0: [578, 476, 649, 479, 616, 547, 518, 569, 354, 609, 606, 487, 453, 630,
 328, 471]
1: [352, 482, 497, 462, 437, 575, 407, 382, 537, 471, 470, 538, 348, 523,
 660, 299]
2: [456, 533, 459, 446, 482, 571, 429, 541, 427, 532, 508, 553, 365, 677,
 537, 450]
3: [514, 488, 528, 581, 549, 595, 479, 553, 519, 635, 450, 567, 520, 626,
 581, 557]
4: [472, 407, 325, 483, 488, 610, 488, 508, 566, 379, 497, 584, 579, 538,
 479, 541]
5: [558, 475, 644, 576, 604, 607, 549, 507, 476, 412, 556, 489, 502, 464,
 461, 542]
6: [473, 253, 388, 439, 441, 492, 382, 405, 632, 423, 464, 542, 660, 405,
 427, 541]
7: [578, 648, 532, 532, 554, 510, 644, 496, 476, 596, 467, 498, 555, 528,
 306, 581]
8: [382, 409, 344, 425, 473, 562, 406, 488, 607, 417, 473, 603, 636, 491,
 557, 518]
9: [581, 483, 386, 484, 471, 480, 422, 452, 438, 369, 401, 624, 532, 577,
 555, 769]
10: [451, 508, 439, 466, 599, 506, 442, 472, 548, 528, 692, 417, 376, 588,
 682, 293]
11: [500, 413, 653, 504, 501, 533, 604, 375, 582, 622, 517, 424, 512, 458,
 619, 453]
12: [567, 519, 600, 605, 347, 461, 569, 469, 489, 418, 481, 470, 483, 536,
 368, 476]
13: [436, 472, 533, 463, 514, 546, 424, 512, 453, 497, 554, 558, 353, 617,
 520, 434]
14: [545, 584, 518, 454, 499, 457, 489, 483, 469, 446, 660, 444, 521, 363,
 411, 417]
15: [626, 591, 602, 338, 502, 423, 477, 396, 479, 519, 518, 477, 444, 742,
 462, 409]
16: [539, 576, 611, 622, 451, 372, 582, 483, 457, 353, 567, 434, 501, 486,
 382, 456]
17: [434, 252, 595, 551, 561, 464, 461, 584, 533, 570, 421, 573, 538, 452,
 343, 575]
18: [542, 450, 367, 493, 455, 579, 615, 413, 448, 478, 506, 491, 656, 460,
 541, 426]
19: [587, 680, 576, 449, 528, 479, 648, 487, 455, 588, 474, 542, 525, 457,
 399, 619]
20: [542, 451, 558, 607, 510, 615, 482, 546, 435, 474, 545, 451, 547, 474,
 369, 542]
21: [512, 368, 596, 595, 535, 397, 575, 569, 497, 583, 484, 531, 515, 370,
 476, 547]
22: [321, 468, 471, 446, 500, 347, 444, 571, 611, 514, 389, 543, 567, 429,
 517, 665]
23: [386, 382, 483, 501, 556, 302, 468, 600, 624, 495, 406, 531, 543, 453,
 471, 646]
24: [285, 546, 545, 363, 478, 401, 424, 339, 621, 472, 551, 544, 378, 512,
 682, 369]
25: [614, 550, 467, 488, 466, 325, 400, 510, 519, 494, 367, 589, 407, 564,
 556, 635]
26: [378, 554, 564, 644, 477, 555, 491, 575, 474, 471, 450, 537, 488, 521,
 532, 471]

[450, 579, 369, 523, 510, 629, 490, 527, 304, 509, 413, 438, 510, 484,
 561, 551] 26 2
[559, 517, 739, 494, 630, 410, 634, 442, 501, 477, 669, 435, 450, 425,
 394, 536] 5 16
[400, 463, 535, 502, 582, 686, 455, 515, 384, 622, 356, 600, 505, 524,
 502, 422] 3 26
[461, 541, 541, 506, 431, 539, 504, 620, 576, 628, 525, 476, 446, 596,
 594, 475] 3 2
[626, 563, 452, 457, 482, 472, 440, 505, 448, 411, 467, 599, 524, 544,
 574, 733] 9 25
[570, 515, 489, 554, 503, 406, 557, 554, 656, 650, 411, 485, 481, 591,
 580, 454] 3 11
[351, 541, 498, 516, 616, 490, 515, 579, 401, 507, 527, 493, 407, 409,
 477, 609] 26 5
[420, 468, 435, 524, 450, 636, 455, 474, 472, 438, 461, 542, 507, 505,
 556, 389] 26 4
[632, 530, 392, 412, 506, 392, 429, 513, 430, 471, 440, 618, 551, 484,
 571, 696] 9 25
[518, 492, 353, 366, 543, 445, 483, 500, 577, 485, 600, 574, 443, 740,
 421, 484] 2 13
[528, 604, 432, 410, 555, 482, 589, 613, 593, 720, 449, 431, 462, 393,
 472, 639] 19 7
[532, 463, 381, 449, 525, 648, 424, 407, 533, 423, 535, 511, 612, 558,
 603, 459] 4 8
[575, 613, 624, 553, 467, 401, 543, 466, 403, 394, 581, 431, 519, 488,
 408, 376] 16 14
[528, 567, 606, 589, 480, 473, 611, 411, 455, 370, 518, 468, 458, 435,
 351, 400] 16 12
[622, 570, 624, 477, 429, 489, 631, 421, 521, 541, 629, 371, 394, 484,
 458, 341] 14 12
